In the rows, 128 means zero.
Z: a few groups of rows, each row roughly a mix of its group's hidden directions:
Z (124 x 10):
[[137  94 158 172  88  86 125 150 110 135]
 [144  71 144 110 132 161 176 144 111 144]
 [ 95  93 178 103 115 109 168 139 108 142]
 [187  98 114 157 133 115  98  86 133 131]
 [136 157 138 117 122  81  87  74 116 140]
 [136  68 142 111 181 138 146 105 130 108]
 [112  92 181  91 152 143 162 116 113 143]
 [124 139 134  92 152 102 142  67 144 165]
 [156  99 155 175  98 129 119 117  79 141]
 [114 102 205 123 110 139 108 109 145 133]
 [133  96 124 107 173 160 157 169 101 108]
 [149 128 197 118 116 123 114  94 150 161]
 [114 129 160 162 124 149  77 152 135  81]
 [168 115 175 126 143 110 131 142 170 170]
 [113 153 138 151 100 148  85 178 132  93]
 [130 150  88 156  99 155 167 159 159 147]
 [ 96 173 174 109 147 113 127 128 168 153]
 [ 80 160 115  83 106 120 164 148 152 131]
 [190 120 106 167 125 117  90 100 128 134]
 [149  86 109 122 193 127 157 143 146 137]
 [167 139 116 197 120 118  90 130 133 133]
 [125 161 121 171  85 117  76 130 138 106]
 [126 166 133 165  90 111  91 160 164 133]
 [148 117 142 162 114 110  68 141  87 108]
 [120 104 134  83 180 116 125  86 109 103]
 [ 80 105 135 112  97 128 146 167  96  92]
 [148 148  63 165 107 112 102 132 112 111]
 [158  85 107 157 110 131 187 111 132 124]
 [ 90 116 169  74 138 125 165 107 140 131]
 [ 74 157 143 119  95 153 139 175 113 125]
 [102 133 169  66 144 133 154 100 121 147]
 [135 180 109 166 102 118  77 110 121 124]
 [141  92 152 121 112  87 151  70 110 122]
 [142  76  77 116 144  91 158 121 126 121]
 [ 86 106 157  90 133 151 169 161 109 127]
 [133 115 132  92 166 105 157  76 142 161]
 [150 167 120 149 141  97  70  93 128 122]
 [154 145 117 167 125 109  77 104  83 122]
 [ 88 104 176 105 110 164 138 144 103 102]
 [ 91 127 182 116 107 110 144 148 177 138]
 [148  79 113 163 112 149 177 152 123 111]
 [123 101 138 121 107 187 159 175 130 143]
 [113  90 130  82 158 155 172 157 139 126]
 [119 137 144 152 139 108  60 118 132  82]
 [117 189 110 144 101 116  82 100 129 119]
 [182 106 162 151 130 111  95  89 145 136]
 [113 157  94 112 137  99 163 103 183 135]
 [117 116 153 185 101 152 107 161 110  98]
 [ 99 116 116 111  94 139 179 181 112 127]
 [114 161 137 112 130  86 105  62 132 134]
 [177  91  96 175 123 124 156 105 134 128]
 [142  78 142 110 121 168 146 179 108 119]
 [136 170  91 166  73 120 114 134 147 133]
 [ 84 114 120  71 139 137 176 137 134 114]
 [133 179 116 133 136 141  79 112 179 122]
 [ 94 113 188 123 107 122 134 115  77 127]
 [151 102 131 178 147 133 112 165 179 128]
 [155 175 106 144 147 107  67 121 131 129]
 [106 143 109 107 173 112 132  89 174 158]
 [122 132 128  93 180 131 144  91 170 158]
 [ 89 140 127  92 136 129 181 140 165 158]
 [196 106 138 150 143 125 109  89 141 144]
 [113  79 124 114 127 148 185 166 110 126]
 [165 105  92 180 152 144 111 161 116 118]
 [168 126 108 168 113  93  86 141  97 110]
 [101 120 131 122 130 177 154 191 139 111]
 [162 112 103 145 159 117  88  90 104  93]
 [174 121 127 167 129 110  69 105 115 122]
 [116 194  95 137 104  97 103 119 145 134]
 [158 130  83 178 117 141  99 142 128  89]
 [143  82 178 129 133 145 102 125  87 101]
 [174 112 168 165 135 143  90 100 145 141]
 [146  75 166 118 131 147 168 159 125 155]
 [171 113  74 155 137 136 106 117  91 107]
 [ 66 110 151  89 117 142 167 141 138 124]
 [149 166 114 151 144 121  65  95 138 116]
 [164 140 107 169 123 103  72 120 106 108]
 [ 81 155  72 120 108 129 148 146 115 100]
 [145  68 159 121 140 145 145  86  99 119]
 [170  69 119 153 112 155 127 127 103 101]
 [ 97  88 124 112 114 164 185 152 122 117]
 [170  81 107 170 152 144 115 122 143 100]
 [143 155  73 178 131 108 145 107 147 147]
 [115 120 106 114 122 166 202 136 145 137]
 [174 109 126 163 125 124  80 118  90 103]
 [167 107 109 188 125 134  98 158 130 105]
 [114 109 175  73 158 134 148 101 138 148]
 [108 168 134 141  86 134  89 130  93  89]
 [124 148 123 108 142  78 118  61 129 143]
 [126 111 133 153  72 134 142 163  90  92]
 [133 100 128 147 149 169 196 129 119 146]
 [152  96 126 128 173 116  98 100  93  88]
 [152 155 103 161 148 127  66 102 126 109]
 [160 145 149 152 130  94  78  87 104 137]
 [ 96 191 124 100 160 126 110 142 157 119]
 [ 83 127 156  85 111 132 183 133 130 145]
 [ 87 128 159 102 101 156 172 166 127 133]
 [106 111 172  75 128 107 129 113  83 131]
 [ 90 111 148 111 112 156 171 181 115 123]
 [187 124 105 135 154  86 148 110 155 146]
 [ 78 139 146  91 109 152 171 161 128 134]
 [104 162 150 120 110  86 119  76 142 159]
 [165 117 117 161 124  78  81 119 112 105]
 [111 172 128 111 102 123  81 135  79 110]
 [127  92 166 110 139 113 146  65 107 143]
 [156  77 127 168 148  95 102  98 125 112]
 [134 159 102 167  74 125  89 145 126 108]
 [132 113 115 183  81 132 145 155  88 133]
 [164 149 166 142 123 114  73  96 119 152]
 [162  85 147 147 165 100 111  93 157 125]
 [ 92 113 169 137  71 128 110 163 116 129]
 [ 98 117 187  85 143 131 149  99 115 144]
 [ 92 167 125 111  97 163 126 177 116 106]
 [139  61 158 119 160 152 154 140 113 125]
 [ 80 161 115  89 161 118 162 133 134 100]
 [102 170 144  80 129 116  89 104  97 121]
 [162 139 110 156 132 108  64 113  97 113]
 [116  79 117 120 138 149 186 168 136 123]
 [101 112 160  85 167 140 162 121 152 159]
 [144 133  79 122 121 140 185 130 159 161]
 [139 168 113 147 129  86  79  94 101 121]
 [168 117 124 156 134  94  77  95 101 115]
 [ 75 143 158  79 116 151 144 155 121 110]
 [ 81 152 187  90 137 130 131 111 131 140]]

which group is each row in? (one row of each group first):
[169  72  91 141 138 129 116  95 108 113] => C
[142  73 130 121 146 121 184  96 111 142] => V
[112 150 144 115  94 171 104 172 111  91] => A
[135 179 128 119 141 104  72  88 135 125] => G

[ 89 136 117  86 149 128 186 138 154 145] => C
[110 128 149 129 166 106  67  86 135 124] => C
[170  98 107 127 184 115 116  99 105 110] => C
[136 106 128  79  86 102 142 130  80 150] => A
[124 181 106 168  84  97 108 131 127 135] => G
[153 142 130 158 130 115  55 131 135  97] => V
[166 114 146 175 110 130  95 117  79 140] => G
[163 116 114 193  91 113 110 150 121 117] => V
[130 177 107 149 114 161  87 131 173 123] => G
[121 162 116 129  96  68  88 104 124 136] => A
[105 186 113 110 106 113  92 103  95 121] => G
[153  99 136 128 152  90 142  66 141 152] => V
